Read these off the matrix that follows.
1) Which number is the last entry, reading row by row?
2) Which number is the entry directly below 0.201?
3) Which number is the 4th entry, reading row by row?
4) Which number is the 5th entry, reading row by row?
5) Which number is the entry just left of 0.011?
6) Which number is the largest entry in the first row?
7) Which number is the last entry in the row that holds the smallest entry?
8) Which number is the bottom-left entry?
[[-0.021 -0.029  0.163 -0.038]
 [ 0.176  0.089 -0.165 -0.254]
 [ 0.045 -0.127 -0.092 -0.162]
 [ 0.063  0.123 -0.011  0.133]
 [ 0.043  0.047  0.090 -0.153]
 [ 0.024  0.082  0.056  0.112]
 [-0.014 -0.197 -0.023 -0.095]
 [ 0.010  0.003  0.122 -0.069]
 [ 0.057  0.073  0.011 -0.174]
 [-0.106 -0.113  0.083  0.156]
 [ 0.036  0.114 -0.002  0.126]
 [ 0.036  0.064  0.024 -0.191]
 [-0.043 -0.096 -0.025  0.094]
 [ 0.201  0.139 -0.068 -0.260]
 [ 0.053  0.068 -0.046 -0.130]
 [ 0.004 -0.155 -0.017 -0.168]]
1) -0.168
2) 0.053
3) -0.038
4) 0.176
5) 0.073
6) 0.163
7) -0.260
8) 0.004

Read these off the grid that follows. Indices start at 1.
1) Report the entry directly above -29.
2) Report the top entry of the column that holds the largest entry.
3) Report the bottom-left entry.
4) Report the top-right entry.
5) Report the entry just left of the smallest entry.
6) Report the entry in row 1 and column 3.
7) Report the entry directly below -9.
8) Report the entry in row 2 and column 1.
[[  3  14  30  28]
 [  1 -24  16  31]
 [ 43  -6 -47 -28]
 [  0  27 -47  37]
 [  5  10 -29 -24]
 [ 50 -24 -18  14]
 [ 52 -27  -8  27]
 [-11 -12 -39 -16]
 [ -8   5 -13 -53]
 [ -9  31 -11 -38]
 [ 29 -11   4  19]
 [  8 -37  22   6]
 [-41  51 -47 -39]
 [ -6   0  20  28]
 [ 50  -3 -51  -5]]
1) -47
2) 3
3) 50
4) 28
5) -13
6) 30
7) 29
8) 1

X = [-5.9, -6.9, -17.9, -19.3, -5.3, 19.5]
The entry just right of -5.9 -> -6.9
The third entry from the right?
A: -19.3
The 1st entry?
A: -5.9
The entry just left of 19.5: -5.3
The third entry from the left -> -17.9

A =
[[-53  -4  26  -7]
 [ 11  33 -29 -26]
 [-47  17  35 -36]
 [-20   1  17  -5]
 [ 24  42 -49 -38]
 [-29 -27 -43  18]
 [ 11  33 -29 -25]
 [ 35 -19 -29  -2]
 [-44 -29 -26  17]
 [-57  35  48  42]]
Rows and columns are numbered from 1.
Give the entry in row 2 and column 1.
Answer: 11
The entry at row 1, column 1 is -53
Give the entry just right of -44.
Answer: -29
The top entry of the column that holds the largest entry is 26
Give the bottom-right entry.
Answer: 42
The entry at row 2, column 3 is -29
The maximum is 48
Give the entry just right of the smallest entry.
Answer: 35
The entry at row 1, column 2 is -4
The entry directly above the smallest entry -> -44
The entry in row 3 and column 1: -47
Give the entry in the bottom-left corner.
Answer: -57
Give the entry directly below -38.
Answer: 18
Give the entry just right of 1.
Answer: 17
Give the entry just left of -36.
Answer: 35
Give the entry at row 3, column 2.
Answer: 17
Give the entry directly above 48.
Answer: -26
The entry in the top-right corner -> -7

arr =
array([[  4.6,  -5.0,  -8.2, -13.7,  11.5, -19.0,   2.3,  -5.9,   7.0,
         -4.6,  11.0, -14.8,  -8.5,  -0.3,  13.6,  -1.5],
       [ -2.3,   4.4, -10.0,   4.8,   6.4, -21.3, -12.4,  -5.0,  -6.7,
         12.4,  -0.9, -17.3,   4.9,  -9.9,  12.0,  -6.8],
       [ -4.3,  -2.7,  -3.8,  -5.9, -14.6, -15.9,  -6.3,  -7.6,  -5.7,
         21.1,   0.1, -15.6,   2.9, -15.6,   9.8,   3.3]])
Report the 2nd largest entry.
13.6
The entry just left of the smallest entry is 6.4
Report the entry just right of the largest entry.
0.1
Report the entry just left of -0.9.
12.4
The entry just right of -5.7 -> 21.1
The entry just left of 11.0 -> -4.6
The 4th entry in reading order: -13.7
Report the entry just left of 4.8.
-10.0
Report the third smallest entry.
-17.3
Report the entry just left of -2.7.
-4.3
The entry just left of -17.3: -0.9
Report the second smallest entry.
-19.0
Report the smallest entry.
-21.3
The first entry in reading order -> 4.6
The entry just left of -13.7 is -8.2

[[-128, -797, 125, -135, -114, -806],
 [-117, -610, -345, -556, -392, 277],
 [554, -250, 153, -193, 67, -328]]
Counting starts at 1.
What is the entry directly below -128? -117
The entry in the top-right corner: -806
The bottom-right entry: -328
The entry in row 3 and column 1 -> 554
What is the entry at row 1, column 3? 125
The entry in row 2 and column 3 -> -345
The entry just left of -345: -610
The entry in row 1 and column 1: -128

Read these off the array that follows. Counting starts at 1.
1) Read off the entry directly above 486.
2) Read off the entry directly below the largest entry.
3) Read off the entry directly above 101.
4) Read off the entry directly above 340.
5) Read off the top-right entry.
6) Read off the entry at row 3, column 2.
7) Read off the entry at row 1, column 1.
8) Read off the entry in the bottom-right corner.
[[20, 730, 126, -484, 33, -356, 324, 922, -847, -236, 521],
 [-194, 783, -791, -251, 246, 409, -154, -379, -408, -601, -966],
 [486, -43, -326, 226, 329, -97, -135, -376, 246, 389, 713],
 [-568, 808, -393, 823, -134, 340, 504, 721, 257, -365, 406],
 [-662, 101, -7, -326, 169, -374, -340, -292, 815, -232, 319],
 [-554, 525, 142, -567, 487, -12, 276, -59, 22, -941, -411],
 [-468, -577, -627, -272, -382, -636, -576, -725, 510, 118, 610],
 [54, -581, -46, -484, -201, 217, 457, -15, 190, -347, -654]]
1) -194
2) -379
3) 808
4) -97
5) 521
6) -43
7) 20
8) -654

Questions about the grid below.
1) Read off the entry just right of the smallest entry.
2) Read off the second entry on the diagonal from the top-right corner.
3) Read off the top-left entry.
4) Read off the bottom-right entry.
5) Read off the entry in the bottom-left corner.
6) Read off the fourth entry, reading row by row.
7) Read off the smallest entry in the last row.
8) Read off the entry just left of 29.
  2   16  -43   26   27   24   14   32    2  -27  -17   31
  0    3  -39   15   -4   22  -21   44   23  -25   34  -29
 19  -41   -2    9   11  -41    7   36  -36  -43   -7   38
-22   -6  -35  -13  -23  -27  -10   22  -25   24  -14   39
 -7   25  -15  -12  -21   44  -18  -39   -4    3   19   41
 16   10   10   -1  -14  -11   -9   24   -9  -36  -27   12
 -2   33  -15  -33   28   10   32   35   35   -2   35  -26
  2  -24  -29  -37    0    8  -18   28  -43  -10   16    6
 -3  -28   24    4   31   44  -33   27   18   24   15   15
-26   11   19  -30   21   25  -23  -17   33   -5   38    6
-40  -29   35   -2    9  -15   25  -44  -39  -26  -22    2
-38   42   14   37  -17    2   14   -5    4   28   40   31
-41   22   27   43   29  -15   -8   34  -26  -21  -14   40
-20   41   -7    1   18    6   14  -29  -41   20  -13   -9
1) -39
2) 34
3) 2
4) -9
5) -20
6) 26
7) -41
8) 43

B =
[[22, 10, -15, 6, 8, -27, -13, -19, -7, 2, 21, 4],
 [25, 13, -4, 8, 8, -18, -12, -12, -15, 2, 27, -1],
 [14, 22, -5, -8, -6, -7, -17, -5, -4, -1, 10, 55],
 [22, 17, -10, -12, 10, -20, -16, -5, -23, 7, 21, -4],
 [25, 0, -16, -26, -7, -14, -7, -17, -25, 8, 18, -2],
 [13, 20, 12, -2, 7, -7, -9, 6, -29, 16, 21, 14],
 [27, -10, -6, -2, -21, -5, 3, -32, -11, 0, 28, 15],
 [25, -5, -12, -16, -14, -10, -2, -26, -17, 5, 23, 7],
 [20, -8, 4, -12, -25, 3, 6, -23, -21, 10, 22, 31],
 [18, 6, -3, 18, -1, -23, -5, -21, -6, 6, 24, 17]]
The bottom-left entry is 18
The last entry, reading row by row -> 17
Report the first entry, reading row by row.
22
Report the fourth entry, reading row by row.
6
Report the entry just left of the smallest entry.
3
Report the entry directly above the largest entry.
-1
The entry just right of -11 -> 0
The maximum is 55
The top-right entry -> 4
Report the bottom entry of the column that holds the smallest entry.
-21
The largest entry in the last row is 24
The entry just left of 31 is 22
Report the last entry of the smallest entry's row.
15
Report the smallest entry in the first row.
-27
Report the entry directly below the smallest entry.
-26
Report the minimum.
-32
The fifth entry, reading row by row -> 8
Report the 3rd entry on the main diagonal.
-5
Report the entry just left of the largest entry.
10
Report the top entry of the column that holds the smallest entry.
-19
The third largest entry is 28
The smallest entry in the last column is -4
Report the first entry in the row that holds the largest entry.
14
The 2nd smallest entry -> -29
The 3rd entry from the end, reading row by row: 6
The largest entry in the first column -> 27
